Turns in one plane each, and the order they were made in; the first pair answered
turn J231:
[ 3.66 -3.10 -1.62 -2.78 -0.40 -0.78  3.12 -2.35  1.49 -0.54 -1.61 -1.00
  1.95 -0.16  2.38 -0.21 -2.14  1.58  2.33] => [ 3.06 -3.53 -1.03 -2.76  1.04 -0.96  2.86 -2.76  1.02 -0.45 -2.09 -0.25
  1.75 -1.47  2.81 -0.67 -1.79 -0.03  2.93]
[-0.34  1.97 -1.21  1.48 -4.44 -1.15 -1.89 -4.40 -1.25  0.36  1.95  2.53
  0.39  1.34 -1.16  0.15 -0.11  0.26 -1.14] => [-0.81  1.89  0.04  0.95 -2.86 -0.98 -2.61 -5.22 -1.32  0.62  1.23  3.70
  0.72 -0.30 -0.84 -0.19  0.64 -1.37 -0.06]
[-2.96  1.04  1.96 -4.42 -5.27  2.51 -1.37 -1.58  0.56  4.03  1.55  0.97
  5.02  1.69  0.00 -0.42 -1.38 -1.39  4.89] => [-5.41 -2.78  1.54 -0.17 -1.36 -0.04  0.54 -1.07 -3.03  2.01  2.22  2.10
  0.11 -1.15  2.20 -3.38 -0.87 -6.01  5.52]
turn J947:
[ 0.51 -0.99 -1.45 -3.22  0.34  0.86  0.96  0.84  0.65  0.87 -1.88  0.04
  3.12 -0.23  2.26  0.14  1.44  0.11  2.25] => [ 0.92 -1.14 -2.24 -2.66  0.09  0.47  1.90  1.88  0.68  0.50 -1.52 -0.77
  2.52  0.61  2.35  0.22  0.72  1.03  1.79]
[-2.94  1.00  1.18 -0.27 -2.95  0.96 -0.59 -1.72  1.07  1.84  0.83  1.68
  0.50 -0.25 -2.29  0.76  1.06 -0.88 -0.55] => [-2.38  1.06 -0.14 -0.11 -4.12  0.72  0.77 -0.46  1.07  1.37  1.24  0.36
  0.31  1.40 -2.44  0.99  0.21  0.99 -1.35]
[-1.22  1.55 -1.82 -2.58 -6.00  1.30 -0.73 -1.74 -0.78  0.98  2.37  0.14
  2.33  3.36 -3.02 -0.06 -0.70  1.76  0.43] => [-0.02 -0.38 -3.10  0.71 -4.57 -0.16  2.26  1.56 -1.59 -1.28  2.67 -2.08
 -1.22  3.70 -2.11 -0.54 -1.85  3.17 -1.53]
[-0.81 -2.63 -3.43 -5.01  0.23 -0.86  5.60  1.21 -1.54  2.05 -0.14  4.20
  1.83 -0.36  3.13 -2.63 -1.55 -3.64  3.73] => [-0.47 -2.46 -3.98 -5.27 -0.45 -0.90  5.96  1.33 -1.58  2.00 -0.09  3.97
  1.79  0.19  3.04 -2.64 -1.86 -2.93  3.47]
turn J849:
[-0.87 -0.50  1.52 -1.23  3.25 -0.67 -3.55 -4.64 -2.04 -1.62  0.29  4.22
  0.20 -3.81  0.43 -3.62  2.12 -5.49  2.13] => [ 0.57 -1.06  0.01 -0.08  3.69 -1.39 -2.59 -4.33 -3.13 -3.65  2.06  3.74
 -1.52 -2.65  1.44 -4.95  1.58 -4.62  0.81]
[-3.28 -1.89 -2.04  4.23 -4.17 -0.74  1.53 -0.33 -2.08  0.92  0.88 -1.48
 -2.02  1.68 -0.48  0.17 -1.05  1.14 -0.70] => [-3.46 -1.59 -0.78  4.87 -3.89 -0.34  1.38  0.40 -1.04  1.30 -0.08 -1.94
 -2.00  1.15 -0.96  1.19 -0.97  1.57 -0.96]
[ 4.01  1.09 -0.24 -4.05  2.43 -0.10  0.20  0.36  0.90 -2.07  0.05 -0.04
  1.61 -0.18  1.48 -0.96  0.68  0.86  0.37] => [ 4.23  1.12  0.00 -3.22  2.80 -0.26  0.37  0.87  1.24 -2.57 -0.09 -0.43
  1.31 -0.30  1.47 -0.76  0.70  1.29 -0.13]
Then:
Each pair is two turns apart.
[-0.43  1.34  0.32  0.59  0.23  0.50 -4.43 -4.49 -1.47 -2.09  3.78  2.62
 -0.59 -0.65 -0.14 -2.15  0.52 -2.20 -0.24] => [ 1.44  2.00 -0.95  1.37 -1.35  0.59 -3.22 -3.38 -0.78 -3.34  4.82  1.00
 -0.96  1.80 -0.31 -1.99 -0.61  1.14 -2.09] : J947 J849
[-0.10 -0.42  1.86  0.58  2.29  1.96  1.07  0.39  0.69 -0.11  0.26 -0.94
 -0.29 -1.54 -1.34  0.57  1.32  2.60 -1.81] => [-1.39 -0.27  0.94 -2.29  1.02  2.41  0.12 -1.35 -0.26  1.72  0.20  0.53
  1.69 -1.31 -1.35  0.52  1.80  0.73  0.72] : J849 J849
[ 0.73 -1.15 -0.10 -1.77  4.91 -1.23 -0.22  0.74 -1.29 -1.19 -0.47  1.56
 -0.25 -1.38  2.68 -2.15  1.42 -3.47  2.01] => [ 1.19 -1.20  0.94  0.10  6.01 -1.23  0.35  1.97 -0.56 -1.90 -0.89  0.48
 -1.26 -1.71  2.57 -1.66  1.20 -2.37  0.76] : J849 J849
[-0.75  0.66  2.07  0.01  1.36  0.52 -3.53 -2.88 -0.02  0.13  0.97  2.66
  0.50 -2.20 -1.53 -0.64  0.90 -1.09  0.89] => [-1.51 -1.18  1.16  4.62  0.69 -0.61 -0.72 -0.30 -0.49 -0.80  1.45  0.35
 -2.71 -1.21 -1.66 -0.36 -0.33  0.46 -1.49] : J231 J849
[ 0.99 -0.24 -4.59 -1.54 -2.54 -0.82  2.27  2.66  0.02  0.38  0.51 -0.94
  0.79  2.12  0.91 -0.14  1.33  1.91  0.00] => [ 2.07  0.44 -3.93 -4.02 -0.16 -0.53  0.53  0.57 -0.38 -0.09  0.88  1.27
  1.85  0.50  1.83 -1.49  2.42 -0.15  1.44] : J231 J849
[ 0.03  2.19 -0.12 -4.18 -3.27  1.38 -3.53 -5.05  0.98  1.88  1.85  2.66
  3.88  1.62 -0.80 -0.09 -0.10  1.04  0.05] => [-1.10 -1.97 -0.90  1.78  2.51 -1.53 -1.25 -3.71 -3.06 -2.05  3.23  3.25
 -3.31 -1.21  1.97 -3.69  0.21 -3.13 -0.72] : J231 J849
[-1.93 -4.22 -1.29  1.84 -0.78 -2.56  4.88  6.09 -1.62  1.92 -2.60 -4.55
 -3.65  1.61  1.41  1.32 -1.55  0.36  0.93] => [-4.24 -4.34  2.30  1.32  1.16 -1.70  2.54  5.01 -0.74  3.75 -4.70 -2.75
 -2.37 -1.98  0.80  2.17 -0.09 -2.96  2.58] : J849 J947
[ 4.88  0.75 -0.45 -3.37  1.11 -0.70  0.59  1.25  2.38 -1.45 -1.07 -2.57
  1.10  1.18  0.65  0.23 -0.82  3.61 -0.09] => [ 3.63  0.32  0.94 -4.86  3.43 -0.53 -1.36 -0.54  1.65 -0.75 -1.99 -0.15
  1.82 -1.61  1.14 -0.59  0.56  0.08  2.14] : J231 J947
[-2.58 -1.05 -1.68  2.21 -5.97  1.13  3.22  0.73 -3.02  3.18  1.02 -0.51
  1.52  2.25 -0.46  4.04 -0.48  1.02 -0.73] => [-1.82 -1.16 -2.22  2.88 -5.74  0.78  3.60  1.17 -3.15  2.36  1.35 -0.80
  0.78  2.51 -0.07  3.83 -0.62  1.63 -1.38] : J849 J849
[ 1.33 -0.81 -0.42  1.27  0.62  0.89  0.92 -2.61 -2.80  0.79  3.42  2.12
  0.31 -0.08 -0.52 -2.35  0.81 -0.38  1.45] => [ 3.27  0.90  0.26  1.15 -0.41  1.82  0.43 -1.75 -0.59  0.46  3.19  0.30
  1.27  1.39 -1.47 -0.78  0.09  2.92 -0.32] : J849 J231
[-1.30  0.41 -0.86 -1.07 -2.60  2.96 -2.69 -1.71  0.19  1.63  0.49  1.45
  2.41 -1.28  0.60  0.86  0.91 -0.16 -1.30] => [-2.34 -0.70 -1.75 -0.27 -2.58  2.14 -1.98 -1.98 -1.46  1.47  1.26  2.10
  1.13 -1.42  1.08 -0.25  0.90 -1.53 -0.85] : J231 J947
[ 1.30 -1.49 -2.04 -0.99  0.43 -0.80  3.48  4.58 -0.75 -0.53 -0.09 -2.15
 -1.75  2.01  1.65 -0.63 -0.92  1.23  0.59] => [ 2.77 -0.03 -0.32 -3.04  1.16  0.17  2.05  4.71  1.16 -0.11 -1.42 -2.22
  0.24  1.14  1.28  0.82 -0.28  1.98  0.88] : J231 J947
[ 0.44  0.72 -2.11  1.74 -0.42  0.62  1.23  2.10 -1.09  0.63  2.20  0.04
 -0.64  1.89 -2.49  1.63 -0.41 -0.54 -1.36] => [-0.06  0.32 -0.45  2.71  1.05  0.63  0.78  2.45 -0.37  0.79  1.31  0.16
 -1.27  0.37 -2.45  2.01 -0.03 -1.41 -1.51] : J849 J947
[-0.50  1.63  1.30 -1.27  0.18 -0.13 -1.98 -0.40  1.08  0.80  0.14 -0.47
  0.61 -0.64 -0.74 -0.31  0.27 -0.44 -0.39] => [-1.59  0.77  0.59 -0.29  0.35 -0.60 -1.64 -1.04 -0.05  0.78  0.65  0.16
 -0.44 -1.15 -0.47 -1.12  0.17 -1.81 -0.02] : J231 J947
[ 1.62  0.59 -2.59 -4.82 -3.22  0.11  1.53  0.93 -0.27 -0.94 -1.33 -1.36
  1.53  3.27  2.42  1.95 -1.22  1.87 -0.89] => [ 1.76 -1.34 -1.30 -0.40  0.90 -1.04  2.93  3.04 -0.58 -3.68 -1.49 -2.38
 -2.39  1.07  3.70  1.14 -1.27  0.97 -2.71] : J849 J947
[ 1.62  0.58  0.64 -1.67  1.56  1.91 -0.89  0.28 -0.66  0.76 -0.91  0.18
  1.70 -0.39 -0.50  1.34 -1.73  1.53  0.55] => [ 0.93 -1.04 -0.29 -0.60  2.79  0.85  0.04  0.10 -2.85 -0.24 -0.06  0.94
 -0.32 -1.18  0.64 -0.46 -1.58 -0.65  1.32] : J849 J231
[ 0.80  2.25  2.04  2.55  3.85 -0.78 -4.76 -1.28  1.61 -2.30 -2.41 -1.39
 -4.94 -2.22  1.17  3.11 -0.45  3.28 -0.92] => [-0.27  3.81  1.69 -1.57  0.05  0.64 -6.07 -2.79  2.72  1.30 -3.35 -0.59
 -0.88 -0.75 -0.33  4.84 -0.34  3.69  1.25] : J849 J947
[ 3.27  1.62  1.73 -6.03  1.66  1.29 -1.08  0.70  2.40  0.87 -2.71  0.73
  4.15 -0.78  0.15  1.56  0.61  0.86  2.23] => [ 5.55  0.95 -2.26 -5.69  1.51 -0.24  0.60 -0.38 -0.64 -2.43  0.97  0.97
  2.08  1.76  2.12 -1.64 -0.24  1.37  1.50] : J849 J849
[ 1.96  0.11  0.76  1.50 -4.04 -1.61  5.20  2.65 -0.77  1.22  2.18 -3.46
  0.06  2.53  0.73  1.99 -3.82  1.18 -1.63] => [-0.26 -1.09  5.26  3.47 -0.05 -1.43  3.79  3.48  0.35  2.22 -0.94 -2.64
 -0.67 -2.24  0.65  3.06 -2.28 -2.43 -0.74] : J947 J849
[ 0.21 -2.42  0.08 -1.14  2.07 -1.93  3.60  3.28 -0.42 -0.50 -1.05  0.10
 -1.24 -0.93  0.89  0.38 -0.28 -0.95 -0.15] => [ 0.25 -1.98 -1.12 -0.24 -0.40 -1.96  4.09  3.18 -0.33 -0.43  0.04 -0.70
 -1.49  1.14  0.07  0.70 -1.23  0.81 -1.06] : J947 J231
[ 3.84  3.00  0.16 -4.11 -0.52  1.42 -0.63  0.00  2.70  1.72 -1.97 -2.02
  3.89  2.96 -1.17  2.94 -1.22  3.08 -0.57] => [ 3.55  1.35  3.00 -3.46  5.62  0.54 -1.29  0.78  1.93  0.66 -4.03 -0.76
  2.07 -1.73  0.79  1.81  0.66 -1.10  0.56] : J947 J231
[ 0.44  1.04  4.56 -2.39  2.79 -0.98 -0.81  3.46  1.60  1.43 -3.75  0.95
  1.47 -1.98  0.69  1.33 -0.43  0.13  3.01] => [ 1.43  0.82 -0.37 -5.31  1.29 -2.10  0.24  0.73 -2.16 -0.10 -0.16  2.91
  1.34  0.42  2.50 -1.94 -0.67 -0.91  4.53] : J849 J849
[-0.32 -0.40  4.34  0.53  4.20  0.82 -1.21  1.24  2.18  0.00 -2.81 -0.36
 -0.51 -3.57  0.17  1.00  0.69 -0.41 -0.31] => [-2.30 -3.05 -0.68  3.43  1.35 -1.37  2.54  1.95 -2.21 -0.91  0.03 -0.98
 -3.93 -0.81  0.98 -1.17 -0.65 -0.77 -0.28] : J849 J231
[ 5.26  0.11  1.55  0.04  5.76  0.49 -1.34  1.11  2.32 -4.03  0.02 -1.78
 -1.26 -2.07  2.45 -0.23  0.59  1.39 -1.92] => [ 5.69  0.93  1.37 -0.49  4.46  0.91 -1.32  1.30  3.06 -3.73  0.13 -2.30
 -0.33 -1.01  1.78  0.44  0.30  2.95 -2.32] : J231 J231
[-0.96 -0.16 -2.37 -2.65 -2.32 -0.37  0.76 -1.38 -2.88  1.26  0.96  0.88
  1.50  2.26 -0.02 -0.47 -0.32 -1.20  0.98] => [ 1.39  1.65 -0.94 -4.25 -1.37  0.52 -0.68 -1.75 -0.94  0.55  0.68  0.50
  2.90  2.22 -0.14  0.32  0.05  0.35  0.10] : J849 J231
[-3.14 -0.79 -3.58  1.81 -2.47  0.13  0.99 -4.22 -2.86 -1.13  4.78  1.20
  2.05  1.32 -1.03 -0.60 -1.50  1.20 -1.07] => [-0.97  0.60 -3.20  0.22 -1.65  0.46 -0.16 -4.95 -2.05 -2.20  5.18  1.53
  3.09  1.37 -0.68 -0.78 -1.17  1.90 -1.56] : J231 J849
[-1.08 -4.04 -1.20  2.64  2.89 -0.03  1.80 -2.04  0.55 -4.10  2.63  0.48
 -2.25 -1.36 -0.62 -1.55  1.82 -2.58 -0.23] => [ 0.82 -2.92 -1.56  3.58  1.07  0.54  2.64 -0.46  2.54 -4.46  2.62 -1.99
 -1.92  0.91 -1.75 -0.14  0.78  1.47 -2.51] : J231 J947
[-0.49 -2.14 -2.84 -1.20 -0.21 -1.07  2.85  3.37 -1.88  1.43 -1.96 -0.20
 -0.75  1.11  0.73  0.15 -0.89 -1.55  2.38] => [-0.07 -2.07 -1.97  0.50  0.64 -1.39  3.10  4.35 -1.29  0.65 -2.13 -1.27
 -1.61  0.80  0.63  0.84 -1.04 -0.69  1.10] : J849 J849
[-2.87 -1.14  2.81 -2.10 -0.44  0.62 -1.10 -0.60  0.49  3.14 -2.80  1.78
  1.38  0.05  0.85  0.73  1.37 -2.50  1.30] => [-0.47 -1.64 -1.87 -1.69 -0.53 -1.07  0.84 -1.54 -2.80 -0.99  1.44  1.92
 -1.13  2.64  3.01 -3.07  0.26 -1.84  0.22] : J849 J849
[ 2.18  2.67  0.56  2.65 -0.85 -3.85 -2.31 -2.43  2.19 -2.18  3.73 -1.90
 -2.45  1.98  1.74  0.07 -1.11  1.49 -3.14] => [ 3.03  4.12  1.52 -0.24 -0.90 -2.85 -3.82 -3.24  3.69 -1.01  2.72 -1.42
  0.13  1.50  1.44  1.10 -0.67  1.77 -2.20] : J231 J947
[-0.41 -1.14  1.82  4.80  1.82  0.82 -0.46  1.53  1.58  0.86 -2.35 -0.75
 -2.42 -2.13  1.43  0.41 -0.21  1.39 -0.33] => [-1.54  0.39  1.84  1.00 -1.24  2.16 -1.93 -0.26  1.92  4.04 -3.07  0.58
  1.36 -1.40  0.24  1.61  0.20  0.90  2.12] : J849 J947
[-2.88 -0.55  1.65  2.23  1.19 -3.28  1.80  1.94  0.93  2.49 -3.02  0.18
 -2.17 -3.26 -3.95  1.62  1.09 -0.72 -1.53] => [-3.53  0.44 -0.36 -2.04 -1.05 -2.68  0.23 -1.63 -0.74  4.03 -1.57  2.81
  0.29 -2.32 -3.87  0.50  1.51 -2.58  1.39] : J947 J849
[-0.57  0.09 -0.64  0.21 -1.51 -0.78 -1.41 -0.53 -0.60  0.14  1.67  1.80
 -0.05 -0.38 -0.34 -1.20 -0.26  0.32  0.00] => [-0.09  0.43 -0.43 -0.50 -1.54 -0.37 -1.78 -0.62 -0.24  0.40  1.37  1.83
  0.72 -0.21 -0.49 -0.89 -0.06  0.67  0.12] : J947 J231
[-4.89 -1.21 -1.66  0.44 -4.64  2.39 -3.35 -2.73 -0.60  0.48 -0.24  0.10
 -0.42  0.56 -1.48 -1.18  2.18 -2.45  2.82] => [-3.78 -2.11 -3.45  2.51 -4.55  1.36 -1.49 -1.75 -1.70 -1.58  1.54 -0.98
 -2.66  1.83 -0.77 -2.32  1.14 -1.22  1.20] : J231 J849
[-2.54  2.02  3.54  0.28 -1.78  1.60 -4.61 -4.65  1.65  1.87  1.37  1.74
  2.13 -1.05 -3.36  1.71  0.85 -1.08 -1.15] => [-0.67  2.52 -0.49 -0.79 -5.15  1.42 -2.11 -3.58  0.88  1.21  3.07 -0.03
  2.20  3.37 -3.22  1.30 -0.71  2.46 -1.87] : J947 J849
[-2.29  2.48 -0.86  0.65 -2.97  2.60  0.73 -6.22 -1.28 -1.72  1.72  0.33
 -1.42  1.06 -3.10 -2.10  1.39  0.76  0.97] => [-1.30  2.29 -0.77  1.45 -1.47  2.36  0.76 -6.13 -1.50 -2.96  2.02  0.17
 -2.50  0.66 -2.47 -2.82  1.39  0.50  0.34] : J231 J849
[ 1.75  0.45 -0.64  1.42 -1.95  0.56  2.90  3.83  1.51  1.74 -0.18 -2.40
  0.34  1.39  0.58  0.76 -1.79  3.95 -0.77] => [ 0.79 -0.66  0.79  2.83 -0.07  0.34  2.82  4.64  1.72  2.12 -1.46 -2.32
 -0.52 -0.68  0.73  0.88 -1.20  2.53 -0.58] : J849 J947
[-0.13 -1.61  2.19  9.16  0.32 -0.65  0.68  3.73  2.13  2.93 -0.34 -3.60
 -4.95 -0.32 -1.49  2.89  1.53  2.62 -5.21] => [-0.44  2.51  3.17 -1.68 -3.02  2.62 -4.26 -1.44  3.86  8.51 -2.16  0.28
  4.11 -0.28 -3.20  4.47  3.32  0.73  0.25] : J231 J849
[ 3.69 -0.84  0.53  0.41 -2.94 -0.64 -1.35  4.77  1.87  3.00 -2.59  0.67
  1.34  1.62 -1.05  2.72  1.62  1.22  0.67] => [ 3.87 -0.95 -2.35 -1.82 -4.18 -1.25 -0.93  2.81 -0.38  2.71 -0.91  2.23
  1.64  2.98 -0.18  0.80  1.51  0.18  2.10] : J849 J849
[ 3.66  0.21  3.81  1.31  2.79 -0.34 -1.21  1.02  2.14 -1.66 -0.72 -0.47
 -0.82 -2.90  0.93  0.08  0.91  0.50 -1.32] => [ 2.71  1.28  3.20 -2.21  1.19  0.36 -2.88 -1.64  1.84  0.17 -0.37  1.82
  1.93 -2.76  0.47 -0.18  1.59 -0.76  1.06] : J947 J849
[ 1.96 -1.06  5.09 -2.42  5.92  0.86 -1.47  2.54  3.47 -1.05 -5.31 -4.03
  0.94 -6.38  0.36  0.82  0.79  0.62  0.55] => [-1.55 -3.14  4.51  0.84  3.78  0.12  0.71  4.44  2.39  0.60 -6.17 -4.88
 -0.76 -6.18 -0.25  1.73  0.15 -0.15  0.87] : J231 J849
[ 1.53  2.32  3.95  0.51  0.02 -0.21 -2.51 -2.14 -0.45  1.32 -1.94  0.68
  0.20 -1.12 -0.29 -1.68  3.33 -2.48  0.51] => [ 2.68  2.99  1.20  1.64 -4.15 -0.21 -0.44 -0.58 -0.01  0.95 -0.40 -1.88
 -0.10  2.84 -1.42 -0.95  1.38  1.95 -1.88] : J231 J231
[ 0.03 -1.25  1.15  1.06 -0.28  1.24  3.69  3.28 -0.58  1.22 -0.38 -2.02
  0.35 -1.08  2.58  0.79  1.70  2.28  1.28] => [ 0.13 -0.03  1.16 -1.76 -1.16  1.89  2.53  1.81 -0.47  2.50 -0.63 -0.99
  2.52 -0.88  2.43  0.84  2.14  1.66  2.98] : J231 J849
[-1.67 -1.31 -1.72  0.58 -0.04 -1.16  1.56  2.25 -0.21  0.09 -1.42 -0.31
 -1.04 -0.32 -0.14 -0.20  0.62 -0.74 -0.06] => [-1.53 -0.52 -1.99  0.40 -1.69 -0.86  1.44  2.28  0.34  0.29 -0.86 -0.99
 -0.14  0.87 -1.06  0.40  0.08  0.66 -0.66] : J947 J231
[ 2.29 -0.63 -3.96 -0.88  0.77 -1.90  2.58  0.87 -2.26 -1.60  3.24  0.11
 -0.47  2.24  2.50 -2.94 -0.45  0.12 -1.46] => [ 2.34  0.23 -1.05 -3.94  3.70 -1.02 -0.47 -0.90 -1.21 -0.38  1.31  2.31
  1.99 -0.98  2.76 -2.63  1.22 -2.98  0.67] : J231 J231
[-3.37  0.03 -3.73 -6.05 -1.73  1.03  0.30 -0.27 -2.51  4.25 -0.21  3.57
  2.16  1.28  0.82 -1.07  0.80 -3.88  5.18] => [-3.94 -2.24 -5.84 -2.04 -1.84 -0.82  3.34  1.78 -4.41  2.27  1.30  2.27
 -1.71  2.48  1.79 -2.37 -0.29 -3.40  3.96] : J231 J947
